(in the rows, 128 means zero)
The rows of T fall into 4 groups, which share some directions, and each row is roughly a mix of its group's hidden directions.
T:
[[161 132  97 100 124 114 158 152 116 105]
 [144 116 122 102 162 160 165 139 134 108]
 [159 144 137 173 136  92 141 132 113 140]
 [131 120 128 171 127 139 115 103  81 117]
 [137 124 125 119  70  93 109 129 133 120]
 [114 135 118 117  91  87 109 105 135 101]
 [116 128 118 101 168 142 174 123 113 135]
 [177 123 135 128 115 112 111 161 157 118]
 [139 107 141 126 163 146  86 151 128 104]
 [142 132 126 104  91 145 130 123 111  79]
 [129 135  98 157 110 106 146  83 135 115]
 [102 147 113 142 107  95 105  88 127 119]
 [113 147 119 129 134 132 156  91 154  88]
 [129 110 143 107 161 156 158 114 145  97]
 [110 142 136 127 161 170 137 102 107 153]
 [140 115 139 133  69 100 122 147 126 120]
 [158 133 120 135 173 158 138 121 114  97]
 [ 79 140 136 106 145 161 133 116 117 148]
 [150 120 106 132  83 106 140 101 153 116]
 [ 98 144 124 154 115 105 114  88 128 157]
 [138 140 111 135  69 104 136 134 116 144]
 [ 99 144 148 101 142 131 127 161  90 144]
 [ 96 141 117 125  91 103 102 117 141 157]
 [ 77 136 110  93 145 151 116 122 129 134]
 [168 114 132 141 115  91 129 150 156 107]
 [138 117 120  94 146 157 152 154 153 101]
 [ 82 129 132 122 155 124  91 123 136 156]
 [ 69 156 122 122 134 120 139 134 115 108]
 [120 135 147 147 163 158 166 126 127 156]
 [110 119 136 116 175 164 129 119 143 100]
 [153 131 128 108  84 153 159 134 111 111]
 [132 117 153 115 173 140 109 162 123 105]
 [149 128 136  95 111 111 103 165 149 104]
 [125 104 158 110 150 177 133 126 123 107]
 [109 128 129  74 107 110 135 149 149 113]
 [ 87 147 135 118 160 114 119 145 104 158]
 [160 109 105 124  97 121 144 101 151 100]
 [139 126 127 150 113 138 171  81 143 124]
 [161 128 142 114 150 120 146 154 167 102]
 [158 134 138 184 153 117 136 132 125 117]
 [142 128 111 116  70  96 131 140 132 128]
 [145 119 125 118 154 164 178 122 136 116]
 [114 130 163 135 143 160 121 174 118 116]
 [137 113 117 115 158 132 168 115 166 106]
 [ 72 122 133 119 126 133  94 109 112 133]
 [137 149 107 164  95 109 127 103 107 148]
 [ 96 122 134 121 164 168 148 120 102 128]
 [148 132 129 149 114  98  86 163 141 135]
 [138 137 122  98 168 127 114 166 128  98]
 [126 116 145  96 144 123 127 128 112  71]
 [176 133 136 120 115 108 135 148  99  98]
 [ 72 128 129 108 138 133 118  96 130 149]
 [106 153 145 101 148 161 148 119 102 148]
 [143 105 151 109 131 123 181 137 151 135]
 [101 115 140 101 155 164 150 105 118 111]
 [ 99 115 147 119 182 138 115 138 139 145]
 [159 120 125 148 128 163 174 117 139 144]
 [175 130 144 154 152 120 127 152 110 106]
 [158 104 123 120 158 156 135 142 155  97]
 [120 121 142 150 131 100  95 148 132 174]
 [157 129 104 115  87  92 130 136 129 105]
 [124 132 116 139 102 169 138  93  93 126]
 [160  94 161 117 133 109 151 151 143 119]
 [ 83 121 143 101 127 137  94 151 108 128]
 [ 91 121 132 123  78 117  98 119 121 119]
 [108 131 114  99 108 160 139  86 114 109]
 [ 89 136 149  98 137 145 127 146  96 104]
 [ 92 141 117 106  96 145 128 124 115 169]
 [ 81 137 122 134 129 134 115 113 172 149]
 [143 108 151 121 162 161 163 148 124 143]
 [109 138 113 112 140 133 118  93 111  78]
 [134 100 163 144 139 106 122 140 174 133]
 [ 94 135 125 117 124  99  99 110 147 166]
 [152 139 110 129  87 129 165 106 105 119]
 [166 122 104 130  95  92 130 130 153 117]
 [106 125 132 121 183 165 140 119 119 127]
 [161 115 130 122 130 141 149  74 142 113]
 [111 147 130  98 153 142 125 157 140  85]
 [141 146 121 147  90  89 105 108 112 141]
 [ 88 127 124 140 112 132 103 102  94 155]
 [168 128 123 150 116 113 115 177 134 135]
 [106 150 140 141 159 150 102 151 101 150]
 [146 128 132 162 129  93 131 142 118  81]
 [ 72 137 122 111 141 137 131 114 163 133]
 [122 125 139  81 113 130 112 137  91  98]
 [172 127 130 158 144 149 168 127 131 120]
 [ 92  93 146 153 100 110 113 125 138 111]
 [129 146 125 154 157 175 158 113 130 130]
 [102 129 126 135  95 110  74 128 116 126]
 [171 121 121 156  88 110 121 140 122 145]
 [142 132 131 188 115 126 135 109 104 142]
 [112 114 120 171 107 142 114  95 112 154]
 [186 124 120 154 141 111 122 139 129 106]
 [ 92 129 104  90  97 125  99 121 133 130]
 [120 108 156 101 174 136 149 152 124 131]
 [148  97 138 113 154 125 151 149 171 119]
 [134  82 142 119 113 122 109 130 174 135]
 [108 121 128 124  78 106  97 108 110 117]
 [112 108 166 116 163 159 130 117 150 117]
 [ 85 116 158 116 152 158 122 104 122 126]
 [134 118 111 155 114 130 124  78  96 108]
 [111  98 138  87 136 160 108 149 118 116]
 [ 83 126 125 113 132 138  95  90 124 111]
 [148 129 148 143  79 123 146 127 116 163]
 [167 116 131 133 145 120 134 147 180 126]
 [164 113 132 127 106 128 145 114  94  89]
 [152 128 135 143 120  88  98 160 150 142]
 [176 134  82 126 114 112 117 133 140 133]
 [152 147 146 156 116 131 151 141 126 176]
 [127 128 119 104 113 124  83 134 108  85]
 [ 98 113 141 120 168 167 126 122 113 106]
 [119 129 121 120 119  89  87 163 132 150]
 [131 113 144 142  76  93 139 137 149 130]
 [160 124 140 132 154 106 141 161 154 158]
 [109 111 166 160 152 142 111 116 108 150]
 [131 133 123 136 171 177 151 115 119 117]
 [126 117 140 158  79  94 130 147 137 132]
 [122 143 118 143  86 117 117  83 120 105]
 [125 142 113 162  91 117 109  99 112 154]
 [131 122 136 118 195 142 139 120 133 135]
 [165 138 123 141 107 104 138 161 161 142]
 [166 122 142 136 120  96  99 156 156 131]
 [100 130 131 134 151 113  72 135 129 149]
 [159 111 139 172 159 138 148 134 124 146]
 [152 110 146 133 101 111 164 156 103 145]
 [145 137 115 140  70 107 108 127 123 111]
 [106 136 149 139 110 119  83 107  99 108]
 [150 144 110 146  94 104  85 128 125 115]]
Which two rows in each list fit none of the groups? Every other row fits one group, some only roughly. Give them in the order they come.
- Q_95: [ 84 131 134  95 149 151 131 108 147 146]
- Q_129: [129 125 128 125  84  85 122 162 117 131]
- Q_833: [118 134 117 124 153 168 140  95 100 101]
- Q_561: [144 134 115 104  82  91 132 149 128 113]
- Q_516: [ 93 131 145 115 173 150 115 137 125 156]
- Q_885: [113 135 125 154 156 163 133  94 123 161]
- Q_168: [ 92 118 146  80 136 134 106 141 121 109]
- Q_279: [ 90 113 155  96 145 130  95 149 133 130]
- Q_265: [ 87 123 128 103 138 151 129  90 148 109]
- Q_708: [115 132 143 128 184 155 151 143 130 140]
- Q_68: [167 129  97 108 112 118 144 123 165 110]
	Q_129 Q_516
- Q_438: [111 133 133 155 145 160 133  93 125 168]
- Q_314: [157 115 152 142 108  80 110 141 140 118]
- Q_326: [179 128 120 152 134 110 140 160 146 133]
- Q_28: [ 86 128 154 157 154 143 130 103 129 148]
- Q_238: [155 109 137 133 169 164 155 140 143 129]
- Q_342: [ 85 134 150 105 124 109  88 145 122 128]
- Q_97: [ 85 130 154 132 128 121  91 142  98 142]
- Q_477: [156 108 124 140 168 128 126 101 144  92]
- Q_224: [119 137 144 133 174 132  87 112 124 102]
- Q_984: [134 148 112 152  96  89 104 131 107 145]
- Q_74: [134 122 140 134  80  96  92 140 118 137]
	Q_314 Q_224
- Q_430: [114 122 144 139 182 132 141 139 165 134]
- Q_39: [ 89 135 126 162 131 122 114 133  96 163]
- Q_411: [167 132 126 124 153 126 169 128 164 132]
- Q_299: [162 100 136 169 128 148 149 120 151 119]
- Q_569: [126 158 111  92 108 117 110 119 102  94]
- Q_71: [136 148 117 164 100  90 105 135 116 148]
- Q_752: [136 117 133  92 164 147 160 124 135  97]
- Q_425: [117 133 128 124  95 102  78 120 118 103]
- Q_463: [106 129 121 110 154 151 133  76 122 111]
- Q_727: [146 118 147 144 149 159 164 141 142 161]
- Q_567: [165 108 138 137 107 117 135 134 165 162]
	Q_299 Q_569
- Q_244: [ 69 123 148 127 138 151 105 130 123 141]
- Q_340: [133 135 140 109  71 115 135 157 142 116]
- Q_588: [119 137 123  87 109 119 145 127 144  79]
- Q_308: [132 104 139 122 115  91  92 161 143 145]
- Q_720: [118 115 143 149 116  93  78 112 139 127]
- Q_325: [ 97 137 123 107 159 136 111 120 126 177]
- Q_144: [100 124 128 142 173 157 128  92 126 123]
- Q_460: [167 143 113 117  91  97 143 151 132 121]
- Q_874: [177 114 128 145 142 130 138 127 162  98]
- Q_266: [126 123 139 131 186 150 111 151 146 126]
	Q_325 Q_874
- Q_432: [103 145 124  93 109  92 105 155 118 126]
- Q_127: [ 81 152 127 122 137 155 134 122 114 163]
- Q_335: [ 73 147 112 135 114 115 123 103 121 148]
- Q_940: [157 112 143 156 124 161 168 133 133 109]
- Q_163: [122 118 115  95 144 149 163  90 142 114]
- Q_747: [133 122 108 132  79 119 136  84 111 126]
- Q_622: [ 90 141 104 101  90 123 142 107 124 142]
- Q_359: [156 108 138 134 153 162 169 127 145 121]
- Q_55: [160 114 138 123 118 130 151 137 166  87]
- Q_976: [ 77 142 121 120 118 145  98 118 112 152]
- Q_355: [157 106 130 119 132 160 174 121 145 111]
	Q_940 Q_976
- Q_413: [122 130 120 126 145 164 139  96 101  88]
- Q_632: [168  98 132 137 152 121 151 132 153  99]
- Q_875: [ 93 136 145 141 114  86  95 127 125 148]
- Q_565: [ 77 124 134 119 107 115 106 101 104 119]
- Q_666: [101 139 125 118 185 151 120 137 143 139]
- Q_595: [113 156 115 133  95 106 115 145 110 169]
- Q_414: [ 86 143 109 106  94 120 103 122 107 135]
- Q_617: [159 133 103 103  89 149 141 126 113 103]
- Q_718: [118 146 123 124  79 104  92 126 111 115]
- Q_249: [165 129 131 167 107  92 141 140 137 119]
	Q_632 Q_565
- Q_35: [103 126 130 155 166 158 122  94 127 148]
- Q_966: [152 116 130 147 162 164 163 117 144 135]
- Q_234: [169 128 129 138  93 116 163 157 133 128]
- Q_756: [101 118 148 138 141 172 135  95 102 132]
- Q_254: [ 72 122 144  94 135 135 111 110 124 126]
- Q_991: [111 135 115 128 149 146  87  92 119  98]
- Q_860: [138 120 151 102 122  92  88 156 133 117]
- Q_610: [168 114 137 122 116 133 165 138 151  95]
- Q_949: [123 115 127 114  96 105 108 139 150  80]
- Q_73: [103 113 138  71 129 138 116 132 124 102]
- Q_894: [143 128 109  89 164 130 147 144 163 132]
- Q_397: [106 140 147 107  95 102  95 153 113 119]
	Q_949 Q_894
- Q_589: [178 113 131 126 110 125 144 159 158 136]
- Q_239: [137 112 170 125 161 149 121 157 142 105]
- Q_23: [105 129 139 127 163 118 124 148 153 176]
- Q_488: [ 99 133 138 171 119 143 140  92 113 150]
- Q_85: [151 113 145 128  89  87 129 145 147 143]
- Q_202: [153 110 141 116  84  89 141 133 145 127]
- Q_221: [105 124 133 109 133 182 146 112 108 109]
- Q_431: [127 122 132 151 184 159 118 130 115 144]
- Q_599: [159 123 125 124 111  91 121 168 137  99]
- Q_213: [ 94 120 136 134 176 151 129 101 143 121]
- Q_576: [157 119 137 178 137 128 115 160 131 150]
- Q_550: [ 96 127 125 137 110 161 139  83 136 106]
- Q_739: [159 105 147 128 149 144 151 155 139  92]
	Q_589 Q_550
- Q_706: [159  99 125 156 108 137 145  88 143 127]
- Q_571: [124 135 134 138  68 102 151 117 129 138]
- Q_161: [142 138 104 170 107 118 138 116 151 163]
- Q_548: [102 133 131 142  87 140 137 108 114 171]
- Q_134: [128 121 145 109 175 152 161 132 127 153]
- Q_190: [127 134 133 120  78 102  92 130 116 106]
- Q_699: [179 121 132 130 167 125 121 149 147 114]
- Q_113: [ 84 132 120 104 119 142 134  85 107 125]
- Q_336: [116 129 139 159 137 113 149 108 131 181]
- Q_661: [152 125 131 162 100  89  93 131 128 126]
	Q_134 Q_661
- Q_928: [144 120 144  99 108  79 131 145 152 115]
- Q_985: [ 92 142 126 146 135 158 136 100 111 163]
- Q_30: [153 102 113  96  89 107 145 127 143 115]
- Q_538: [117 147 107 138  95  88 107 120 101 144]
- Q_116: [170 128 121 109  87 117 111 126 150 108]
- Q_759: [130 129 124 107 153 137 174 124 157  95]
- Q_469: [ 79 144 114 119 118 145 134  93 105 139]
- Q_615: [143 139 125 105 172 143 163 143 148 111]
- Q_880: [ 95 120 144  85 129 160 113 138 112 109]
- Q_368: [176 134 103 127 113 104 139 145 159 122]
- Q_364: [103 141 120 134 109 149 137  87 110 166]
- Q_806: [149 136 115  86 117 126 138 162 144  95]
- Q_639: [149 138 118 131  74 103 139 143 152 135]
- Q_395: [178 129 128 140  94 107 132 148 141 107]
- Q_912: [116 121 104 120  97 147 120  78 109 139]
	Q_928 Q_615
- Q_673: [113 126 142 162 139 130 104  77 122 112]
- Q_433: [139 140 122 155  77 130 145 105 117 154]
- Q_607: [155 120 159 148 157 112 128 163 155 126]
- Q_910: [177 128 126 163  98 110 119 117 118 133]
- Q_831: [117 153 134 135  71 117 120 124 100 141]
- Q_34: [ 89 123 102 120 132 154 112  90 147 114]
- Q_870: [ 97 141 123  90 169 157 128 120 129 128]
- Q_206: [168 133 107 118 135 122 167 141 156 107]
- Q_783: [113 132 148 145 183 152 122 137 138 147]
- Q_51: [143 125 133  80 117 108 145 165 149 133]
	Q_34 Q_51
- Q_83: [149 120 124 138  76 102  98 132 127 146]
- Q_801: [149 126 106  86 123 126 154 122 154  96]
- Q_461: [ 88 121 142  93 116 148 101 124 105 110]
- Q_24: [125 126 110 124  88  84 128 108 159 128]
- Q_563: [172 103 146 148 148 155 139 149 116 119]
- Q_534: [102 141 128 111 153 145 102  97 113  92]
- Q_18: [103 112 151  91 162 139 136 116 156 116]
- Q_743: [ 95 146 129 152 126 147 132 107  80 131]
- Q_573: [113 139 116 114  84 103 122  85 129 133]
- Q_525: [ 93 126 122  94 160 155 136 129 116  99]
	Q_534 Q_525
- Q_91: [125 127 112 175 115 110  88 108 115 135]
- Q_387: [161 115 136 144  88  96 145 123 155 125]
- Q_442: [125 131 127 140  76  94 106 139 115 147]
- Q_989: [ 92 138 119 124 152 149 109  98  91 133]
- Q_57: [ 83 134 120  91 125 130 104 100 114 114]
- Q_405: [112 134 128 152 133 123  80 151  94 146]
- Q_473: [173 129 125 139  89 103 143 150 139 131]
- Q_749: [169 130 104 131 120 120 151 137 173 117]
- Q_407: [128 129 135 122 187 147 116 145 124  99]
- Q_458: [ 73 124 143 140 157 142 128 114 113 147]
- Q_303: [152 123 132 108 123 133 174 116 164 104]
	Q_91 Q_57
- Q_52: [ 85 118 140 123 167 147 110 129 101 142]
- Q_290: [141 138 120 128 120 144 190 148 137 145]
- Q_259: [ 85 135 126 122 160 134 120 116 111 169]
- Q_646: [ 94 146 118 140 156 161 125 111  93 135]
- Q_522: [100 144 137 164 133 119 119 113 123 177]
- Q_385: [161 105 127 124  75 111 131 121 143 114]
- Q_674: [ 86 135 121 126 108 116 106 107  97 158]
- Q_764: [ 97 142 130 133 107 100  89 154 126 152]
- Q_967: [165 136 132 143 150  98 103 168 130 124]
- Q_954: [136 140 124 130  76  87 112 140 116 128]
- Q_630: [162 109 147 124 158 135 143 149 154  97]
- Q_356: [ 82 126 151 113 140 165 131 112 114 147]
- Q_507: [173 110 136 143 153 126 154 131 163 123]
	Q_967 Q_954
- Q_29: [153 117 141 130 168 150 144 153 155 104]
- Q_222: [180 126 125 134 118 137 148 151 159 108]
- Q_191: [153 108 115 106 141 133 144 139 165  88]
- Q_898: [126 101 143 132 183 137 150 119 153 128]
- Q_329: [142 118 131 132  72  99 119 108 141 113]
- Q_139: [ 88 137 122 116 174 136 143 103 140 139]
- Q_890: [154 122 119 145 101 117 171 113 158 143]
- Q_449: [120 139 124 148 163 148 173 107 139 149]
- Q_49: [112 138 113 140 101  94  93 103 106 144]
- Q_797: [163 131 132 171 113  96 106 134 136 112]
- Q_775: [138 132 113 116  90  88  90 142 123 132]
- Q_120: [118 109 151 106 165 135 157 135 165 138]
- Q_647: [113 124 140 125 186 157 120 134 106 126]
- Q_33: [176 147 109 112 103 114 140 121 142 102]
	Q_139 Q_797
- Q_92: [155 117 124 116 165 135 161 151 159 116]
- Q_54: [144 118 120  91 144 148 165 126 145  96]
- Q_601: [108 136 114 115 141 160 135  82 108 102]
- Q_903: [140 140 148 158 139  94 123 156 137 167]
- Q_609: [107 140 118 106  95  88  99 123 119 108]
- Q_950: [105 136 140 101 171 135 127 145 111  92]
- Q_476: [ 81 127 127 108 143 162 138  97 117 122]
- Q_82: [ 83 130 133 131 165 138  97 128 114 151]
- Q_944: [ 78 118 136 103 158 150 139 107 125 127]
- Q_649: [ 83 129 143 123 147 143  98  98 114 109]
- Q_592: [150 128 125 106  94  91 126 162 132 104]
- Q_523: [136 112 150 128 169 158 159 108 145 114]
- Q_79: [158 105 146 118 102 108 143 145 166 110]
- Q_847: [110 146 109 126  89  90  99 120 113 137]
	Q_903 Q_649
- Q_768: [168 148 130 148 127 107 139 170 146 139]
- Q_818: [170 126 107 150 113 113 152 105 151 108]
- Q_611: [182 129 127 118 129 108 125 160 128 102]
- Q_606: [136 111 124 137 105  78  98 136 147 149]
- Q_723: [173 101 142 143 154 151 144 133 148 121]
- Q_132: [135 134 134 169 151 151 160 132 118 163]
- Q_288: [144 116 114  93 133 111 126 153 159  89]
- Q_879: [150 130 105 103 132 138 177 118 142 101]
- Q_436: [135 145 111 139  75  96 109 126 125 144]
- Q_464: [125 141 126 125 193 142 120 145 143 126]
	Q_818 Q_132
- Q_659: [104 134 121 127  96 112 135  73 135 140]
- Q_620: [105 152 114 130 150 155 137  92  91 130]
- Q_978: [156 123 103 110  75 118 148 120 126 121]
- Q_869: [167 110 133 136 152 153 154 152 155 121]
- Q_788: [186 121 110 129 116 118 148 126 154 119]
- Q_498: [152 115 123 138 155 165 155 103 140 101]
- Q_480: [148 135 119 147  82  94 102 139 113 134]
- Q_283: [113 134 124 115 175 158 163 125 141 143]
- Q_293: [131 133 118 139  82  98  90 119 111 119]
- Q_21: [127 121 131  76 139 118 121 153 150  96]
- Q_556: [150 126 148 141 169 147 161 139 147 151]
- Q_644: [133 120 136 134 177 168 147 146 130 110]
- Q_627: [ 86 137 120 131 139 162 128  91 105 141]
- Q_658: [157 117 154 108 109 112 139 170 152 129]
	Q_659 Q_556
